Each row is where one point has got to under a steady rotation. How many ticks took it there?
The counts run from 0 to 213.
[17 -17 10 -9 20 15 -6 44 -15 7 -26 -21 20 34 32 -6 -3 -51 19 17 11 34 10 -12 -13 -3 38 20 -19 -6 -9 -12 16 -2 7 -15 20 -5 10 9 1 9 2 -31] | 137
[26 -40 -3 1 7 -24 -29 1 7 -19 -16 -29 6 9 14 9 -9 2 -19 -5 27 14 1 -12 -6 -9 21 35 8 -29 -10 60 -6 16 0 -16 19 19 7 19 29 4 8 21] | 148
[12 -11 39 -6 5 12 -3 -17 27 -2 20 10 6 -23 30 5 6 36 13 -7 -50 -28 3 -2 -9 21 13 19 -6 18 -7 4 5 21 14 -13 6 -25 50 22 4 -6 -27 18] | 187
[-12 12 14 22 11 8 -1 -8 -4 -12 44 2 -11 -2 17 36 14 -11 34 21 -18 -30 9 16 22 8 9 -18 3 16 -21 -22 -3 26 12 -3 -11 -12 40 23 20 1 -59 -24] | 26
[10 8 -26 7 -4 -24 -19 5 -46 -10 -13 10 -10 -49 -9 20 0 23 2 17 31 -2 -3 36 -21 1 22 -14 13 17 23 -6 5 5 -26 8 -14 -22 -16 39 9 -12 -10 39] | 109
[5 21 -20 -3 -28 18 3 10 -11 -19 -13 -31 -8 9 13 -25 -15 -35 20 16 50 -6 3 11 -9 -10 3 -4 5 -7 -13 -21 3 -3 -28 25 -16 -9 -24 43 38 -17 -31 30] | 91
[-7 -12 9 3 -30 37 -6 -46 -1 8 -38 -2 -15 0 5 21 -39 14 11 -13 -31 -20 -16 13 -24 -35 -6 17 2 -19 6 -60 -5 -3 -3 23 5 -29 4 34 -20 2 7 21] | 53
[-22 -8 0 -6 -4 1 -6 0 19 36 -31 -20 37 -19 0 18 11 50 13 27 -30 24 21 -25 6 -16 21 4 -24 0 1 -9 0 5 12 0 33 -1 8 -9 -34 40 9 -36] | 209
[-14 1 8 -21 -17 4 27 -60 18 -20 11 -3 -8 -17 37 -10 29 -27 -42 7 17 -14 19 7 8 -26 -7 2 -21 -24 -6 -14 22 5 -6 33 25 12 29 26 11 -8 -33 -9] | 79
[-22 39 -23 -25 -7 -3 -5 2 4 -21 9 -21 23 -34 21 -12 0 10 -4 16 11 -5 29 -40 -6 -2 33 20 -5 26 -18 29 -12 -32 -17 -6 6 4 5 24 54 -12 -2 -27] | 96
[-3 -30 1 -3 -8 -9 -11 15 5 0 4 -56 -9 17 11 8 -5 -23 22 23 34 12 -3 0 -4 1 -25 -2 10 -15 -12 -58 -4 38 -16 -2 -31 -26 -22 -4 12 2 -41 4] | 158
[6 5 -6 26 -34 17 -20 -4 -31 11 -14 6 7 -38 5 -18 -10 22 40 -40 -12 -23 2 9 1 -27 -7 9 23 8 -12 -21 -8 32 18 7 10 31 25 32 6 -8 8 49] | 35
[-8 21 21 35 13 -25 -20 -23 -8 -3 -1 22 27 -41 -12 37 -4 0 17 16 40 -6 22 16 28 13 27 -35 -7 46 -7 24 -2 -5 17 1 -8 23 9 16 16 5 -34 3] | 22
[-12 -3 -17 -4 -24 17 1 -18 -19 3 41 -20 -23 -15 27 -18 -7 -37 -16 7 -13 -4 22 -14 -15 -17 8 27 30 1 -24 -11 -37 0 -25 -4 22 -5 32 12 46 -24 13 -21] | 99
[4 37 -7 1 -23 -5 26 30 6 -1 -2 2 -4 36 17 -26 24 -25 -42 6 6 3 8 -11 14 -13 -9 -6 27 23 -31 0 24 15 -3 12 9 26 -18 8 43 51 -13 -6] | 85
[-11 -19 17 51 -27 -21 -9 -14 8 -7 9 35 16 2 -12 6 -9 6 22 -10 34 10 8 27 20 8 -13 -20 24 15 -22 -19 -11 19 -5 40 -8 44 -8 -16 44 -26 -34 16] | 20
[-8 -20 14 -25 9 -3 -13 -46 19 -12 -3 -31 3 -7 -9 29 5 49 23 8 8 -4 19 -6 13 3 -14 20 -10 -11 -3 -8 -1 32 -5 -5 14 -6 37 2 14 -8 -49 -24] | 8
[-6 -2 47 6 -6 -5 -7 -12 28 -6 2 32 26 -26 17 -3 -6 6 30 6 -6 -11 15 24 -5 25 9 -23 5 48 -4 -38 -9 2 0 5 -42 -9 -9 7 10 -15 -43 52] | 180
[3 -26 36 -3 29 -19 -8 8 13 -21 -30 29 22 33 31 7 9 -4 -4 23 -8 32 18 17 -16 22 34 6 -3 30 -3 21 22 -24 12 -20 4 -8 15 6 13 15 -4 -35] | 134
[-20 -1 -8 -2 -8 -13 0 -15 28 17 17 -30 10 -31 -9 18 44 10 -15 26 -19 21 -2 -33 23 -23 2 -14 -26 8 -3 -28 -2 40 -9 0 32 4 0 -4 17 24 -28 -40] | 11
[-1 51 -5 8 0 2 -4 12 -19 -6 -39 -30 9 -8 16 -9 -3 -23 -16 12 46 -9 34 -4 11 1 10 -29 4 29 3 12 6 -3 -2 -15 -8 12 -30 43 32 33 -15 24] | 89
[41 -20 20 17 -9 5 -15 11 -11 29 -35 -2 14 -27 -13 -4 -9 54 16 -21 -8 -2 -1 33 -23 4 4 -3 12 0 18 -12 15 39 8 13 20 -23 -10 38 -18 16 4 39] | 195
[-17 -35 -1 8 -29 4 0 -39 21 12 10 -20 5 -22 1 0 40 -10 -18 5 -9 19 8 -3 21 -24 -27 -12 -4 -4 -15 -53 -8 54 -9 20 37 11 7 -20 16 -4 -27 -21] | 12
[22 -11 20 22 2 -18 -13 17 -40 7 21 9 18 -13 16 -6 -1 -13 -26 -7 22 6 32 32 -3 17 7 -4 29 32 -16 -19 -14 32 17 -17 15 26 23 -15 21 -1 14 22] | 174
[0 -16 18 -27 17 -2 -29 1 31 -8 -62 -23 13 38 28 -7 -8 10 26 3 -14 19 11 -43 -1 -20 12 19 4 9 -6 4 4 1 14 -41 -4 14 2 -4 23 30 14 20] | 141
[-16 -30 -19 -36 1 -12 -6 9 -39 -10 -22 21 -2 16 23 -15 -4 38 26 -3 -30 3 12 -5 -23 -21 -1 23 28 6 -11 -46 6 5 6 -32 16 -7 32 -8 0 -23 19 35] | 121
[-17 34 -14 3 2 12 20 9 -16 13 -52 -22 34 25 14 29 -21 -20 -13 26 38 7 20 -18 9 -26 19 -17 -39 -2 3 -23 9 -16 12 -4 14 18 -17 5 -14 24 -6 0] | 70
[-20 31 12 -18 -7 -5 -9 -37 23 -30 -5 -7 -10 -18 16 -10 -8 40 14 6 24 -27 20 6 -5 13 7 12 24 12 0 7 -2 -12 -22 -4 -29 -14 2 38 58 -22 -40 8] | 94
[-15 3 3 10 -6 -8 40 20 2 -2 -13 30 10 80 8 40 -26 -3 -35 26 -4 4 14 1 -6 -1 -6 9 15 7 -26 -30 17 -2 7 17 20 20 -3 -10 12 40 2 -29] | 66
[0 -42 17 -23 -5 18 -13 11 15 -16 -43 -21 -4 50 36 -15 -24 -7 47 -16 -18 15 4 -22 -12 -20 -9 36 13 -5 -19 -28 1 8 7 -29 -2 0 20 -5 22 -3 7 8] | 140
[-29 -8 -13 -15 -15 24 31 -30 -4 -12 -35 -14 -10 31 12 7 -26 -26 5 0 25 -7 8 4 -1 -22 -18 -8 -25 -33 1 -63 9 -6 -19 28 -4 7 -7 10 -13 -11 -36 35] | 72
[1 -39 -5 25 -3 -12 -15 -4 -1 0 -28 60 5 23 26 -3 2 -42 -23 14 -29 3 -1 3 -17 -36 44 -11 6 1 -1 5 7 -14 -2 -8 6 25 2 -1 8 0 46 41] | 126
[5 -14 26 21 -32 33 11 29 2 4 11 16 -9 27 6 14 -32 10 37 -7 -25 -3 -1 41 -44 15 -20 36 29 11 -23 -51 7 -3 6 26 -2 -29 13 19 12 -13 -11 -40] | 46
[11 4 9 12 11 4 -25 -10 21 10 -38 -28 44 -5 -28 30 -8 0 1 32 27 21 23 -21 24 -6 25 -12 -35 18 8 27 -9 -13 -16 0 12 5 -17 7 14 10 -34 -26] | 3
[11 -15 -26 14 -19 -15 -11 -4 -38 12 -5 -24 11 -33 -21 12 13 27 15 -14 42 9 3 6 23 -19 -14 -16 13 -8 -4 -29 3 60 2 4 21 36 -5 8 3 4 -28 38] | 16
[6 -29 6 17 0 -27 -8 18 38 -5 17 -8 9 28 17 8 1 -30 -29 29 13 44 -1 -15 -7 10 0 26 12 2 -26 28 3 15 -13 14 3 9 -9 -13 50 22 -3 -40] | 152
[6 12 40 22 9 -6 0 17 34 7 9 25 16 26 6 12 -5 -13 19 17 -29 -18 0 -5 8 8 8 -27 3 51 -17 -22 -7 17 1 -7 -34 1 -18 3 29 14 -25 54] | 179
[-2 -31 36 -2 7 -33 -11 -6 38 -8 3 -7 -8 8 9 26 13 -2 -42 24 18 41 13 11 2 15 4 3 25 18 -4 7 11 18 10 -5 -14 -6 2 4 28 33 -8 -35] | 153
[39 -31 -21 5 15 -18 -12 35 -36 -20 -29 33 17 16 6 -10 -10 2 25 -8 28 9 -12 16 -26 -17 32 23 4 -8 -4 39 23 -9 -3 4 21 28 5 12 -4 -24 14 28] | 129
[6 11 -11 0 14 -15 13 20 -23 2 -20 2 11 15 3 51 -1 19 -45 22 23 10 -6 6 -4 -11 19 16 -9 -12 -4 8 23 8 25 6 35 3 17 35 -35 25 -7 -32] | 63
[-12 12 21 21 -11 29 -5 26 -12 10 -11 25 23 39 0 19 -47 23 17 -5 -24 -3 14 4 -25 24 0 30 27 35 -28 -29 -12 -11 13 1 4 -8 21 6 28 7 24 -41] | 47
[-16 5 1 34 -27 36 -12 -1 -11 21 28 4 17 -12 22 -16 -1 -55 21 -16 -36 -14 8 -14 10 -22 5 -18 -1 23 -32 -38 -16 1 13 2 19 23 28 1 17 0 20 -4] | 32
